Each path is a new rotation, seen through one point. The rows after it are directions, each followed by how far the rotation turns it, in degrees a step (0 if it stays put).
Each turn is a multiple of 5 degrees from 10 to 175, or 0.
Each row of a path follows its step; steps can be skipped.
Rotation 1:
step 0: [ 13 -47 -22 -28  -4   3  42  16 -37  12  26   6  13  -2   7 -20 -46 -24
   3 -24   7 -41   9 -20  29  -8 -27 -34  58  13  13 -44 -16  25  18  85
  18 -43 -41  22  11  -8  29   7]
step 1: [-10  -9 -13  16 -20 -13 -36  44  22  21  23   0 -40  30 -64 -26  32 -14
  15 -21  -9   8  12  -2  -6 -27 -30 -34  33 -18  27 -28 -56  54  31  19
 -32 -23 -22   7  66  -7 -24 -11]
step 3: [ -7 -69 -17 -33  15  22 -11  -5 -11  17   0  -1  40 -21   1 -35 -16 -35
  32 -27  13  10 -11  42  33  34  32 -23  16   3  76  10  -6 -25  21  51
 -18   3 -41  32  -6   1  53 -15]
step 4: [ 20 -26  16 -18  16  -3  31  21  25  13  22 -29 -25  22 -18  -5 -15  11
  47 -28  35 -11  38   3   3 -19 -13  36  25   7  24 -11 -63  -9  50  32
 -42 -59 -34  18  22  14  -5 -69]
step 6: [  5 -53 -49  16 -24 -43 -40  47  -1  21 -13  17  10 -27 -51 -40 -10  -1
  10   2  39  54 -16  12   4  18  11 -33  13   7  65 -19 -25  39  12  32
  14 -16   3 -22  27  -9  42  26]
step 7: [-33 -38  29 -16 -21 -19 -26 -13  20  -5  -3  28  -9 -38 -25 -21 -40   3
   1  -2  -1  24 -17  28  11 -29  -3  36  26   2  41  -5 -24   8 -10  37
   5 -43 -48  40  48  49   9 -80]
step 8: [ -1 -15   5 -76  23  30   1  17  65   8 -10  -7 -18  17  11 -58   2 -56
  -8  21 -21  -4   7  39  27   7   1  -1  11 -27  40 -51 -15 -24  41  16
 -56   4 -26  -3   3  -3  10 -40]
step 9: [ 54 -50  13 -17 -27 -11  15  57  17  47   2  -1  17 -21  -7  -8 -24   4
  40 -30  51  25   2  12  19  -4   2  21  34 -10  14 -27 -14  -5  71  21
 -33 -26  48 -43  -8 -30  32  -3]
step 11: [  6 -22 -22 -22 -19 -31  10   4  44 -10 -16  16  10  41 -25 -56  23 -32
 -24  39  20  36 -22 -10 -24 -25   3 -16 -13  -9  70 -53 -53  26  -5 -20
  -7 -21 -44  -1  40   2  21 -36]
step 12: [-26 -52   6 -62 -29 -11   8 -18  27  37 -26  44  -1 -42 -10  -4 -58 -37
  16  18   2  27 -27 -26  40 -25 -34   3  35 -51   4 -18 -25 -20  25  23
   2 -23  10 -31  22 -14  31 -23]
step 13: [ 28 -35  12 -21 -24  16 -23  25   7  25  65   5 -37 -23  14 -19 -23 -28
   5 -31 -27  13 -32  47   3   8 -18 -28  35  10   4 -31   8   6  82  50
 -26   3 -44  20   9   9  30  -4]
Directions:
[  5   7  -5  -7   5   8   9  15   5   9   4  -1  22  16   7  14   9  11
  -4 -12  10   2 -10   8  10  -2  13   4  -2   7   1  10  -9 -17   5   1
  -6   5   2   4  -8  -3  -4 -11]  65
[-11  18  -1   3   6  -4  -3   6   3  -6  -3   3   1  -5  -9 -13   0 -11
  11  -6  -7   1   5  -6   2  11  17 -22  -8  -8 -16   9  -5  -9   9  11
   4  10  -1  -4   6  -5   1 -14]  155
[ 11  14   6  -2  -4   3 -15  12  11  -8  -4   7 -11  -6  15   1  10  -8
   2  10   7  -1  -5  -3 -13  -6 -12   8  -3  15 -10   9  -6  -1  -7  11
  -9   9 -17   5  -3   0   6  -4]  125
[  3   5 -12   1  -8  16  -7   9 -18  -6   1  -8  -2   3   8  -4 -23  -5
 -18   8  -2  -2   1  12   7  -8  -1   4 -11 -16  -7  -3   5  -4   3   6
  12  -2  -9   8  -6  -5  -5  -7]  140
[-10   6  15 -17   7   7   1  -6  -4  -5   4  11  -6   2   6   0  -2  -8
   0   2   5 -13  -7  10  13 -11   9  -8  10  12  -1  -5  11  -8 -14  13
   9  -2  11   9  12  -4  -4  12]  145
